W =
array([  3.709, -10.975, -18.079, -12.511,  -2.986,  -8.583, -10.970,
        12.356, -15.027,  -1.903,  -7.703, -16.136, -15.191, -13.017])
Find the entry just left of -8.583.
A: -2.986
The entry just left of -16.136: -7.703
The entry just right of -10.970: 12.356
The minimum: -18.079
The entry just right of -7.703 is -16.136

[[ 2.44  1.16  1.44  1.75  0.33 -3.79 -3.00  2.42 -2.89  1.76]
 [-1.33  1.01 -2.28  1.52  0.94 -1.96  0.55 -0.67  2.49 -0.17]
 [-0.48 -0.07 -0.88 -4.64 -1.53  1.48  2.14 -1.15  1.15  0.93]
 [ 0.74 -0.53 -0.53 -2.82 -1.02  0.01  1.01 -0.68 -0.80  1.20]
 [ 1.89  0.77  2.09  1.59  0.20 -2.39 -2.34  2.23 -2.55  1.33]
 [-2.28  0.84 -2.04 -2.73 -0.62  1.62  2.76 -1.49  5.42 -2.29]
 [ 2.21  0.90  2.21  1.79  0.16 -2.72 -2.71  2.45 -2.91  1.50]
 [ 1.41 -0.85 -0.65 -3.59 -1.41 -0.01  1.25 -0.97 -1.66  1.61]
 [-2.00  1.48 -2.51  2.75  0.87 -1.85  1.24 -1.04  3.95 -0.94]
 [-2.27  1.98 -1.81  4.05  0.71 -2.14  0.35 -1.23  2.05 -1.40]
 [ 1.38 -1.35 -3.59 -3.97  2.44 -5.06  0.19  0.51  3.31  1.23]
 [-2.13  2.21  2.73  2.20 -2.32  3.36  1.45 -2.34 -3.35 -2.48]
 [ 1.80 -1.78 -2.18 -3.65  2.22 -2.87 -1.03  1.67  2.51  1.49]]
Rows and columns are numbered from 0.
The entry at row 0, column 1 is 1.16
Find the entry directly below -1.15.
Answer: -0.68
Find the entry in the top-left corner.
Answer: 2.44
Find the entry directly above the smallest entry.
Answer: -2.14
The entry directly above 0.90 is 0.84
Find the entry in row 1 and column 0.
Answer: -1.33
The top-right entry is 1.76
The entry just right of -2.87: -1.03
The bottom-right entry -> 1.49
The bottom entry of the column that holds the smallest entry is -2.87
Find the entry in row 2 and column 0.
Answer: -0.48
The entry just right of -1.33: 1.01
The entry just right of 0.94: -1.96
Find the entry directly above -0.80.
Answer: 1.15
Find the entry in row 1 and column 2.
Answer: -2.28
The bottom entry of the column that holds the largest entry: 2.51
Find the entry at row 0, column 2.
Answer: 1.44
Find the entry directly above the largest entry.
Answer: -2.55
The entry just left of -2.91: 2.45
Find the entry in the bottom-left corner.
Answer: 1.80
The entry just left of the largest entry is -1.49
The entry just right of -1.49 -> 5.42
The entry just right of 2.42 -> -2.89
The entry directly below the largest entry -> -2.91
The entry just left of 2.20 -> 2.73
Find the entry just right of the largest entry.
Answer: -2.29
The entry just left of the smallest entry: 2.44
Find the entry directly above -2.48.
Answer: 1.23
Find the entry just right of 2.73.
Answer: 2.20
Find the entry just right of the smallest entry.
Answer: 0.19

data = [[661, -117, 6, 132, -125, -262, 145], [-364, -224, -98, -177, -235, -141, -632], [-154, -356, 187, -296, 198, -261, 0]]
The entry just left of -125: 132
The median of all entries?
Answer: -141
The entry just right of the centre entry?
Answer: -235
The entry just left of 198 -> -296
The entry just right of -154 -> -356
The entry just right of the largest entry?
Answer: -117

[[ 0.84  1.27  0.95  3.93  1.57  0.71  2.57 -0.71  1.54  1.48 -2.19]
 [-0.81 -0.62 -1.00  0.16  2.99 -0.55  0.01  0.23  0.76  1.10  0.58]
 [ 0.92  1.14  1.06  3.13  0.83  0.70  2.56 -0.94  1.39  0.46 -1.40]
 [ 1.24  1.50  1.39  4.00  1.14  0.91  3.40 -1.35  1.45  0.85 -1.92]
 [-0.57 -0.70 -0.86 -1.13  2.20 -0.60  0.03 -0.52 -0.57  0.76  1.37]
 [-0.31 -0.46 -0.50 -0.74  1.86 -0.43  0.53 -0.66 -0.01  0.15  1.53]
 [-0.87 -0.77 -1.05 -0.51  2.56 -0.63 -0.31  0.35  0.58  0.68  1.06]
 [ 1.04  1.18  1.19  3.05  0.78  0.73  2.91 -1.30  1.41  0.09 -1.02]
 [-0.15  0.51 -0.04  2.28  1.46  0.18 -0.20  1.92  0.53  3.02 -2.80]
 [ 0.16 -0.19  0.09 -0.93  0.86 -0.19  1.12 -1.08 -0.31 -0.63  1.84]
 [-0.28 -0.40 -0.43 -0.56  1.66 -0.37  0.50 -0.53  0.18  0.04  1.38]
 [-0.79 -0.46 -0.47  0.23  1.29 -0.36 -0.51  2.53  3.13 -0.90  1.15]
 [-0.60 -0.54 -0.92 -1.03  1.26 -0.46 -1.23  0.71 -1.78  2.44 -0.72]]
Counting starts at 0.
The entry in row 1 and column 0 is -0.81
The entry in the top-right corner is -2.19
Give the entry just right of the centre entry.
A: -0.31
The entry just left of 0.83 is 3.13
Give the entry just right of the largest entry.
A: 1.14
Give the entry at row 1, column 2.
A: -1.00
Give the bottom-right entry.
A: -0.72
The entry directly above the smallest entry -> -1.02
The entry directly above 3.05 is -0.51
The entry in row 0 and column 0: 0.84
Give the entry at row 0, column 2.
A: 0.95
The entry in row 0 and column 1 is 1.27
Give the entry in row 2 and column 0.
A: 0.92
Give the entry just right of -0.94.
A: 1.39
Give the entry just left of the centre entry.
A: 2.56
The entry in row 1 and column 1 is -0.62
Give the entry just left of 2.28.
A: -0.04
Give the entry just left of the smallest entry.
A: 3.02
Give the entry in the bottom-left corner.
A: -0.60
Give the entry directly below -1.30.
A: 1.92
The entry just left of 1.86 -> -0.74
The entry just right of -1.78 -> 2.44
Give the entry in row 2 and column 2.
A: 1.06
The bottom entry of the column that holds the largest entry: -1.03
Give the top entry of the column that holds the largest entry.
A: 3.93
The entry directly below the largest entry: -1.13
Give the minimum.
A: -2.80
The entry directly below the centre entry: 0.73
Give the entry just left of -0.37.
A: 1.66
The entry just left of 0.04: 0.18

m =
[[ 0.20 -0.61  1.09  0.84  2.46  1.78  1.76 -0.24 -4.86  0.94  1.21  0.04
   1.23 -1.96 -0.91  0.47]
 [ 0.89  2.08  1.82  0.33 -1.37 -0.66  0.42  0.30 -0.28 -0.90 -0.68 -1.29
  -0.03  0.20  0.83 -0.33]
 [-0.02 -0.02  0.35 -0.77 -0.88 -0.23 -1.29 -0.19 -0.70  1.01 -1.11  1.45
  -0.27  1.60  0.29 -1.88]
 [ 0.30  0.86 -0.20  0.44  0.14  1.81  0.64  0.94 -0.55 -0.22  0.43  1.09
   0.20  0.37  0.56  1.07]
 [-0.90  1.43 -0.69 -1.37 -2.55 -0.78 -0.44 -0.37 -5.48  0.75 -0.43  1.67
   0.59  1.96 -0.77  1.98]
 [-1.72 -0.69  0.35 -0.08  0.66  0.88  1.92 -1.07 -4.41 -1.77  1.03 -0.81
  -0.91 -1.69  0.01  1.94]
 [-1.54 -0.14  0.37  1.05  3.94 -0.51 -2.09 -0.36  1.01  2.62  2.13  0.74
   0.43  1.64 -0.86 -1.96]
 [ 0.59 -0.38  0.30 -0.93  4.33 -1.53 -0.28  0.20  1.89  1.18 -0.63 -0.41
   1.73  0.96  0.59 -0.22]
 [ 1.17  1.94 -0.06 -0.22 -0.64  1.52  0.01  0.32  0.41 -1.35  1.57  0.68
  -1.46 -0.58  1.18  0.45]
 [-1.58 -0.22 -2.37 -1.37 -0.56  1.77  0.31 -0.28  0.45  4.73 -1.41 -1.87
  -0.87  0.56  0.51 -1.75]
 [ 2.49  0.88 -1.19 -1.75  0.96  1.30 -1.13 -0.98  0.85  1.90  0.40  1.87
  -0.24  1.88  1.01  0.90]
 [ 1.24  1.24 -1.72  0.14  1.75  0.02  1.84  0.46  1.15  1.99  0.51  1.51
  -3.34  1.39 -0.91  0.48]
 [ 1.08 -0.34  0.46  0.68  2.14  0.86 -0.96 -0.80  1.73  2.46 -0.36 -1.46
  -4.31 -0.05 -0.89 -1.19]
 [ 0.42  0.23 -0.84 -0.16  1.95  0.49 -0.86  0.58  4.85  0.01  2.82  0.34
   1.12  0.61 -0.78 -3.06]]
The entry just left of 1.75: 0.14
Read off the entry just right of the largest entry.
A: 0.01
The third entry in reading order: 1.09
The entry just left of 1.92 is 0.88
Read off the entry just right of -0.44.
A: -0.37
Read off the entry just left of 1.90.
A: 0.85
Read off the largest entry.
A: 4.85
Read off the entry just right of the smallest entry.
A: 0.75
Read off the entry just left of -3.06.
A: -0.78
The third largest entry is 4.33
The first entry in reading order -> 0.20
Read off the entry just left of the largest entry.
A: 0.58
Read off the smallest entry.
A: -5.48
